The rows of X fall into 3 groups, and each row is roughly a mix of its group's hidden directions; one row fits no group.
X:
[[ -8.1   2.5   5.7 -10.6  48.4   7.0   1.9   5.3  20.0  23.4]
 [  8.1  -4.2 -20.5  39.8 -22.2 -12.8  -5.8 -18.5  21.0   4.3]
 [-11.9  15.8   6.4 -29.9  15.9   7.5   1.0  15.1 -21.0  35.8]
 [-21.6  -2.9   8.7 -10.2 -22.5 -38.4 -22.1  17.8   0.4  12.1]
 [-14.3   1.0  23.4   8.4   5.6 -19.1  34.1 -27.3  20.9  -4.1]
 [ 14.6   1.4  17.7 -14.5   2.2 -34.0   6.6 -36.3   7.1  16.6]
 [ 26.9  -6.7   2.0   2.2  10.6   6.6  10.4 -44.8  -0.3  23.2]
 [-14.2 -19.9  17.7 -12.9  40.2   1.7  13.8  13.7  20.8  -8.8]
 [ 34.6  -9.5   0.9  10.3  -5.0   2.4   7.7 -43.0   3.6  15.4]
 [  3.6 -16.5   3.9 -10.8  15.6  -1.5 -10.1 -31.9  28.4 -31.6]
 [ -1.9   6.8  24.7   3.5   3.6 -25.1  26.6  -8.7  29.6 -24.8]
 [ 10.1   9.7 -17.6  24.5  -5.4  12.0  30.5 -20.8  15.9  26.3]
 [  4.6   9.1 -17.4  19.7  -3.5   5.9  15.6  10.8 -32.0  36.9]
 [ 32.2 -12.5  -0.2  -5.7   0.8   7.2   1.1 -46.8   0.5 -10.6]
 [ -4.3 -17.1  -9.6  23.3  19.8  17.1 -14.1 -11.9  -7.2  39.5]
 [-21.7   5.7 -25.5  -2.6  23.2  -7.9  10.9  -6.6  -6.5  40.2]
 [ -7.8   3.5 -20.3  14.3  37.9   2.9  20.4 -30.2   9.6  -5.5]
 [-12.3 -17.6  19.3  -3.5  42.5   1.9  15.3   6.2  25.7   1.3]
 [ 35.2  -3.4 -16.3   7.1  13.5  15.2  23.3   8.3 -30.3   8.5]
 [-18.2  13.0 -20.5  15.5 -12.3  14.8 -26.5  29.5 -21.4   4.1]
 [-14.7  -9.6  37.0  32.8  12.8   3.2   2.8 -12.8 -12.0  18.5]
 [ 16.4  -7.2   7.4 -23.7   3.1 -24.6  -3.3 -37.7  -4.0  24.3]
 [-21.6  10.3 -26.0  -2.7   2.5 -10.8  12.8  13.6 -25.6  34.7]
 [ 32.8  16.2  14.1 -30.9  -9.8   7.1   7.6  19.8 -15.3 -16.1]
 [-13.8 -14.0  17.5 -17.5   4.3 -29.7 -11.9 -32.0  19.9  11.1]
 [-19.0  11.3 -23.0  21.7  -6.8  17.6 -18.6  32.4 -18.6  -1.4]
 [ 10.8 -27.8  12.6 -41.6   3.7   4.8   6.6 -18.8  16.1 -10.7]
 [-13.5  -7.7   3.0  14.0  -9.6 -31.0 -18.3  27.1  -9.4  30.5]
 [-20.9 -15.8  -7.9   4.3  -1.4 -33.4 -17.7 -23.0  27.0  11.3]
 [ 37.8   4.9   7.5 -20.4   1.5  12.7  26.2 -27.3   7.0   4.2]
 [ 30.4 -19.0 -12.3  13.7  -1.4  -1.6  -0.4 -44.2   1.9  -0.6]
 [-27.6   1.9  -1.0 -14.0  39.4  10.8  27.1   7.1  -4.0 -12.3]
 [-33.3   4.1   3.0 -24.7   5.3  -8.8  -8.7 -21.4  30.3 -16.6]
 [-18.5   0.6   1.4  12.3  -4.0 -19.1 -10.1  38.5 -18.4  28.0]
 [  9.0  -1.3 -27.9  30.7 -18.2 -16.9   7.1   5.9  30.1 -13.1]
 [ 22.1 -11.1 -13.5 -25.8   6.3 -21.0   5.7 -11.6 -31.9  21.4]
 [-13.2  23.9  -7.2  43.7  -0.6 -10.6 -14.3  14.0  -8.4  17.1]
 [-12.3 -13.0  -7.0 -31.2   9.3 -38.2 -16.5 -19.4  -2.3  -6.5]
 [  4.4  -7.4  25.7  13.4  18.9 -15.8  13.9  -9.3  41.0 -10.3]
 [ -8.7 -13.4  -7.1 -17.2  21.0   0.2  -9.8 -32.7  16.7 -33.2]
 [-50.9   3.9 -17.9  -4.7  -0.6 -10.2 -18.5  -3.9   0.0 -13.2]
 [ -3.4 -18.8   7.9 -42.0  -4.5 -15.9 -27.1 -13.7  13.7  -3.9]
 [ 27.9  18.6 -21.2  -1.7  -8.5   8.2   0.8  30.8 -24.9 -17.3]
 [ 23.1  -3.9  -4.4  -8.7  10.7  22.5  11.8 -34.4  10.6 -29.8]
 [-17.8   6.2 -27.3  10.4  33.7   1.3  31.0 -13.6   6.7  -7.5]
 [ 19.8   3.4 -11.9  15.3   5.4  33.7  17.3 -32.7   5.5 -15.6]
 [ -3.4 -17.9  29.2 -26.0  -1.6  -8.8   2.2 -26.3  30.7  -0.3]
 [ 32.2   4.8  10.3  11.5  -6.3  20.4  10.0  29.6 -29.3   0.6]
 [-24.3  -6.5  -8.5   8.0  -8.6 -23.7 -14.5 -35.0  19.7  18.9]
 [-12.4  10.0 -12.4  39.0   5.7  21.6   5.9  31.2  -1.2 -12.0]
 [-37.0  -2.7 -23.9   7.6  29.1  -0.9 -15.1  -7.4  10.3  18.3]
 [ 40.2  -1.3  23.7   8.5   2.3  30.9   8.5   2.6   0.0 -17.2]
 [  4.0 -27.8   1.5  21.1  -3.3 -24.1 -27.8 -24.6  19.2  -3.4]
 [ 12.9 -14.5  12.4 -41.1   0.3 -10.8   9.6  -9.7  16.4 -28.1]
 [-31.5  27.4  -8.8 -19.2  12.2  19.3  20.7  19.4  -8.5   0.0]
 [-20.3  -0.2  -8.3 -14.3  31.4   7.3  11.2  17.1   7.9 -37.2]
 [-16.8  10.0 -11.8 -10.5  27.9  10.1  10.6  24.3  11.5 -35.2]
 [-36.2  -5.7 -19.6  -7.0   1.2 -31.1 -11.8 -17.5  14.9  13.0]
 [  8.4   1.4 -23.4  11.4 -33.7 -22.8   6.6  -2.8  -8.4  32.6]
 [ 16.6   9.1  -1.6   7.8 -25.3  -6.0  -5.9 -20.9 -16.7  41.7]
 [ 16.7   0.3 -25.4  34.4 -22.6 -14.9  10.8 -18.1  15.9  -7.4]
 [ 19.4  -4.6  21.9   2.5 -25.9  -1.5 -29.1 -13.4  -9.0  30.4]
 [-11.2   8.2  -7.8  22.0  -3.4  26.3  11.0  36.2   2.0 -26.7]
 [-11.0 -11.2  -4.3   0.9  -9.1   3.9 -29.4   0.9 -12.5 -46.9]
 [-14.9   2.6 -13.4  29.3   4.9  24.3  -0.1  36.4   2.7 -19.4]
 [ 18.8 -22.5  10.8 -41.2  -0.4  10.2  17.4 -15.7   9.3 -13.1]
 [  1.0  -5.7  21.5 -10.4  27.1  13.7  -7.8  16.9  23.9 -33.7]
 [-14.6   5.7 -16.8  30.8   2.2  26.5  -5.7  35.0  -5.8 -10.6]
 [ 15.6   3.9 -10.1  19.2 -10.9 -11.2 -24.6   0.8  25.1  37.1]
 [ 11.4 -15.6  45.1  -9.9 -22.2   5.8  -4.6  10.6  -9.4 -18.0]
 [ -3.4  -4.4   1.6  -1.8  10.0   8.3 -40.4  14.9  25.6 -29.5]
 [ -5.8  35.5   5.6  23.9 -20.0  -3.2  22.8  19.8  -3.2 -18.8]
 [ -2.2  -3.9  23.5   2.5  10.2 -17.2  34.9 -30.0  21.8  -4.0]
 [ -2.4  15.3 -40.0   2.0  -2.6 -17.4   7.3   8.6   1.9  36.1]
 [ -1.8 -26.2   0.7  22.1  -4.3 -31.5 -28.6 -13.6  19.6   2.9]
 [ -0.7  -3.5  23.7 -18.4  25.2  20.7 -30.9   1.3   5.5 -25.0]
 [-30.2  19.9  -9.5 -25.8   9.0   7.0  13.2  31.2  -8.8 -12.9]
 [ 16.6  14.0   6.1 -32.8 -25.3  -3.8   7.5  15.0  -1.5 -32.5]
 [ 32.7   0.9 -13.5   8.7  17.8  26.9  27.9 -10.9 -16.5   6.6]
 [ -0.8  13.5 -14.8  41.8   8.3  20.8   7.4  28.8  -6.9  -2.8]
 [-15.1   0.1 -10.8   7.4  40.0   6.7  30.2 -11.5  11.9 -18.8]
 [ 23.6 -16.8 -22.5  21.7  -5.5  -4.0  -1.8 -39.4  -8.6   9.5]
 [  6.6  -1.8 -18.8  28.7  -8.2 -15.3 -11.7 -15.3  22.1  34.6]
 [ 23.1   4.8 -14.5  16.0 -46.4 -13.5  -8.7  -8.6  -7.6   4.3]
 [ 21.1  14.6 -25.0   3.1 -21.5  -2.3   1.5   6.3   0.5 -42.3]
 [ 25.0   1.4  36.4 -13.7  -8.1  13.9  17.8  -3.2 -17.0 -23.9]
 [ 20.8  -4.8   9.5  10.4 -28.5  -6.7 -24.5 -20.6  -7.2  31.6]
 [-32.0  20.7  -9.5 -19.7  12.0  10.3  12.5  31.5 -16.1  -0.5]
 [ 16.9 -11.7   8.1  11.9  -3.4  47.8  -5.4  15.4  13.2  14.7]
 [ 29.9 -24.3  13.0   8.5 -20.3 -22.1 -24.0 -14.2   8.1 -10.7]
 [ 13.5  14.7 -42.1  14.3 -24.9 -11.7 -13.2 -15.9  -4.4   2.0]
 [ 23.2 -16.8  10.9  26.1  26.0  19.5  -1.2  -1.4  25.3  16.2]
 [  6.4 -11.0  11.1  10.1   5.6   6.1 -13.9   8.9  31.4 -43.3]
 [  3.8  15.9  10.4 -21.4   4.5   8.7  41.0   3.7 -30.9   1.5]
 [  5.7  28.5 -10.7  43.9   0.8  -1.6   6.5  22.1 -12.8   1.7]
 [-19.2 -22.4  19.6 -22.2 -17.3 -12.5  16.8  24.6 -22.2   1.9]
 [ 13.5 -24.0   5.4 -40.3   4.8   5.1  16.8 -10.5   9.6 -25.3]
 [ 13.0 -22.0 -27.5  25.3  -6.1 -21.2  -9.6 -27.1  -7.8  12.8]
 [ 34.4  -2.3  10.4   2.5 -44.0 -10.9 -11.4   0.3  -7.7   5.9]
 [ -6.8 -13.4 -28.1 -14.0   7.9 -12.7  -3.9 -37.2  13.1 -24.1]
 [ -3.6  22.5 -19.6  36.6   1.0   7.6  16.4  13.0 -28.1   7.3]]

Here is one row from each group, named. Which group is each of the other rows in?
[-26.3  32.1   7.1  20.7 -29.3  -0.3   0.7  20.8  -0.2  -9.6] : K
[-20.9   9.1   1.0 -25.7  33.7  11.4  -0.1  32.4   6.6  -6.5] : V
[ 35.0   5.6  12.7 -20.1   5.1   2.2  25.0  -2.9 -12.8  30.7] : R

[  0.8  16.0  -4.4  38.8   4.8  -8.3 -19.1  -0.5  -7.4  35.9] : K
[  5.8 -11.1  30.0  -0.5 -12.1  14.2 -12.7  -4.0  -4.2 -44.6] : V
[ -1.0 -21.2  15.6  26.3  -9.8 -19.2 -33.2 -14.0  21.0  -0.2] : R
[ -8.2   7.4  -4.0 -19.7  26.8  -1.4   6.2  -2.7 -11.9  46.3] : V
[-21.0  14.7 -22.5 -19.7 -13.9  -4.9  -3.6  20.5 -28.1  24.4] : V
[  7.8   1.8  -1.4 -15.2   1.5  -1.6  26.8  17.1   6.2 -47.3] : K
[ 16.7   2.6 -18.1  20.9 -13.0   2.5  11.5  14.1 -36.2  26.8] : R
[ -2.9  -1.0   4.4 -30.1  -3.7 -38.3  -5.4 -32.2  -6.3   7.8] : K
[-14.3  15.7 -25.4   6.7  38.0  12.2  -5.7 -27.8   2.0   7.0] : V
